[[138 113 124 134 129 113 142 154 136 126 143]
 [138 122 137 146 121 109 136 126 119 112 131]
 [136 143 130 153 116 104 118 111 116 118 103]]
:
[[138 113 124 134 129 113 142 154 136 126 143]
 [136 143 130 153 116 104 118 111 116 118 103]
 [138 122 137 146 121 109 136 126 119 112 131]]

[[115 119 108 136 143 129 136 135 126 122 132 125]
 [137 125 131 109 113 120 112 114 140 126 124 118]
 [147 127 126 117 119 115 128 114 133 126 115 135]
 [146 145 147 126 117 133 123 132 126 157 132 137]
 [147 140 127 136 139 145 126 134 123 136 133 129]
 [138 137 111 123 120 134 121 134 109 138 133 129]
 [113 131 144 131 134 120 126 128 129 127 127 125]
 [107 137 104 134 134 140 135 139 122 136 132 132]]
:
[[107 137 104 134 134 140 135 139 122 136 132 132]
 [115 119 108 136 143 129 136 135 126 122 132 125]
 [138 137 111 123 120 134 121 134 109 138 133 129]
 [147 127 126 117 119 115 128 114 133 126 115 135]
 [147 140 127 136 139 145 126 134 123 136 133 129]
 [137 125 131 109 113 120 112 114 140 126 124 118]
 [113 131 144 131 134 120 126 128 129 127 127 125]
 [146 145 147 126 117 133 123 132 126 157 132 137]]

[[119 150 150]
 [115 138 147]
 [130 108 118]
 [119 136 133]
 [152 110 105]
 [128 137 131]]
:
[[152 110 105]
 [130 108 118]
 [128 137 131]
 [119 136 133]
 [115 138 147]
 [119 150 150]]

[[112 107 124 112 146 156 148 139 148 113 122 146 125]
 [132 132 140 131 117 108 123 119 122 128 139 122 130]
 [132 132 132 126 129 124 136 122 135 123 140 136 126]]
:
[[112 107 124 112 146 156 148 139 148 113 122 146 125]
 [132 132 132 126 129 124 136 122 135 123 140 136 126]
 [132 132 140 131 117 108 123 119 122 128 139 122 130]]

[[135 136 119 120 139 126 139 119 135 127]
 [130 132 126 148 121 123 140 139 121 122]
 [128 128 134 125 130 133 118 142 119 129]
 [116 126 118 121 114 133 117 153 123 131]
 [107 105 133 121 113 137 124 148 117 119]
 [128 122 131 123 113 145 115 144 129 137]
 [116 124 130 121 118 143 119 146 129 124]]
:
[[116 126 118 121 114 133 117 153 123 131]
 [135 136 119 120 139 126 139 119 135 127]
 [130 132 126 148 121 123 140 139 121 122]
 [116 124 130 121 118 143 119 146 129 124]
 [128 122 131 123 113 145 115 144 129 137]
 [107 105 133 121 113 137 124 148 117 119]
 [128 128 134 125 130 133 118 142 119 129]]

[[106 109 134 117 135 124 110 137 138 128 105 104 144 124 108 117]
 [114 139 107 141 124 138 109 122 135 144 121 140 106 149 148 140]
 [109 149 135 129 120 107 121 105 111 111 120 121 134 116 124 141]
 [142 146 113 140 107 135 147 127 144 138 104 123 144 122 115 135]
 [142 107 121 138 115 116 120 142 144 126 130 114 111 106 110 142]
 [137 117 112 136 130 120 109 125 129 123 104 152 150 112 146 132]]
:
[[114 139 107 141 124 138 109 122 135 144 121 140 106 149 148 140]
 [137 117 112 136 130 120 109 125 129 123 104 152 150 112 146 132]
 [142 146 113 140 107 135 147 127 144 138 104 123 144 122 115 135]
 [142 107 121 138 115 116 120 142 144 126 130 114 111 106 110 142]
 [106 109 134 117 135 124 110 137 138 128 105 104 144 124 108 117]
 [109 149 135 129 120 107 121 105 111 111 120 121 134 116 124 141]]

[[109 142 130 102 141 103 118 128 135 130 124 122 139 138]
 [152 122 111 158 131 155 122 138 139 134 141 104 133 131]
 [149 132 113 151 128 106 130 117 131 129 132 113 123 136]]
:
[[152 122 111 158 131 155 122 138 139 134 141 104 133 131]
 [149 132 113 151 128 106 130 117 131 129 132 113 123 136]
 [109 142 130 102 141 103 118 128 135 130 124 122 139 138]]

[[140 150 121 117 102 136 135 111]
 [129 110 113 136 136 154 149 111]]
:
[[129 110 113 136 136 154 149 111]
 [140 150 121 117 102 136 135 111]]
